[[137 125 134 124 142 121 136 136 134 128]
 [112 128 118 129 104 142 128 119 125 130]
 [139 126 133 124 144 114 131 136 131 128]]
:
[[112 128 118 129 104 142 128 119 125 130]
 [139 126 133 124 144 114 131 136 131 128]
 [137 125 134 124 142 121 136 136 134 128]]

[[124 124 135 122 129 133 133 147 124 130 149 149 124 130 143]
 [133 131 121 133 126 123 123 109 131 127 106 106 132 126 113]
 [125 126 134 124 129 132 132 143 126 129 145 145 125 129 139]
 [122 124 136 121 130 134 134 151 124 130 154 154 123 130 145]]
:
[[133 131 121 133 126 123 123 109 131 127 106 106 132 126 113]
 [125 126 134 124 129 132 132 143 126 129 145 145 125 129 139]
 [124 124 135 122 129 133 133 147 124 130 149 149 124 130 143]
 [122 124 136 121 130 134 134 151 124 130 154 154 123 130 145]]

[[117 118 136 122 133 157]
 [132 131 117 132 126 132]]
:
[[132 131 117 132 126 132]
 [117 118 136 122 133 157]]

[[128 131 130 127 131 134 126 128]
 [106 112 104 148 101 152 102 105]
 [132 125 129 128 123 128 130 129]
 [128 130 128 132 130 128 128 128]]
:
[[106 112 104 148 101 152 102 105]
 [128 130 128 132 130 128 128 128]
 [132 125 129 128 123 128 130 129]
 [128 131 130 127 131 134 126 128]]

[[136 127 136 133 136 137 113 117 116 127 138 136 117 122]
 [138 115 125 129 113 145 109 141 136 138 116 135 117 148]
 [138 119 117 146 102 137 114 144 121 135 134 112 124 135]
 [133 124 142 116 136 121 112 129 127 118 125 115 119 126]
 [112 137 122 125 132 131 115 132 129 137 131 129 144 137]]
:
[[138 119 117 146 102 137 114 144 121 135 134 112 124 135]
 [112 137 122 125 132 131 115 132 129 137 131 129 144 137]
 [138 115 125 129 113 145 109 141 136 138 116 135 117 148]
 [136 127 136 133 136 137 113 117 116 127 138 136 117 122]
 [133 124 142 116 136 121 112 129 127 118 125 115 119 126]]

[[130 125 125 116 116 143 116 113 133 122 125]
 [129 130 123 117 108 138 110 108 134 112 127]
 [124 119 130 136 150 119 147 150 121 148 127]]
:
[[129 130 123 117 108 138 110 108 134 112 127]
 [130 125 125 116 116 143 116 113 133 122 125]
 [124 119 130 136 150 119 147 150 121 148 127]]

[[105 126 148 141 109 144 137 149 129 147 140 126]
 [145 104 137 118 143 117 142 151 119 127 146 134]
 [138 128 107 107 117 107 138 122 114 116 112 117]
 [142 130 114 140 138 111 122 140 136 117 139 137]
 [150 120 129 117 132 148 133 127 121 119 116 151]
 [148 137 124 109 127 137 124 145 134 138 107 139]
 [128 145 142 109 130 124 117 108 131 128 111 136]]
:
[[138 128 107 107 117 107 138 122 114 116 112 117]
 [142 130 114 140 138 111 122 140 136 117 139 137]
 [148 137 124 109 127 137 124 145 134 138 107 139]
 [150 120 129 117 132 148 133 127 121 119 116 151]
 [145 104 137 118 143 117 142 151 119 127 146 134]
 [128 145 142 109 130 124 117 108 131 128 111 136]
 [105 126 148 141 109 144 137 149 129 147 140 126]]
---
[[105 114 140 137 129]
 [138 140 122 148 127]]
:
[[114 140]
 [140 122]]

[[138 124 126 138]
 [138 154 124 133]
 [123 145 139 121]
 [136 113 122 140]
 [129 131 118 127]]
:
[[124 126]
 [154 124]]

[[133 129 126 132 129]
 [122 134 112 136 137]
 [144 131 123 127 138]
 [122 130 113 132 133]
 [122 154 109 126 151]]
:
[[129 126]
 [134 112]]

[[143 135 124 150]
 [150 135 115 156]
 [153 143 116 156]]
:
[[135 124]
 [135 115]]

[[153 127 143 130 136]
 [127 148 127 147 129]]
:
[[127 143]
 [148 127]]

[[139 142 118 118 120]
 [117 112 144 146 129]
 [142 114 130 136 152]
 [110 103 147 150 126]
 [120 145 106 100 103]]
:
[[142 118]
 [112 144]]

[[108 156 155 112 147]
 [109 141 145 120 152]
 [140 110 112 142 152]
 [112 147 148 115 126]]
:
[[156 155]
 [141 145]]
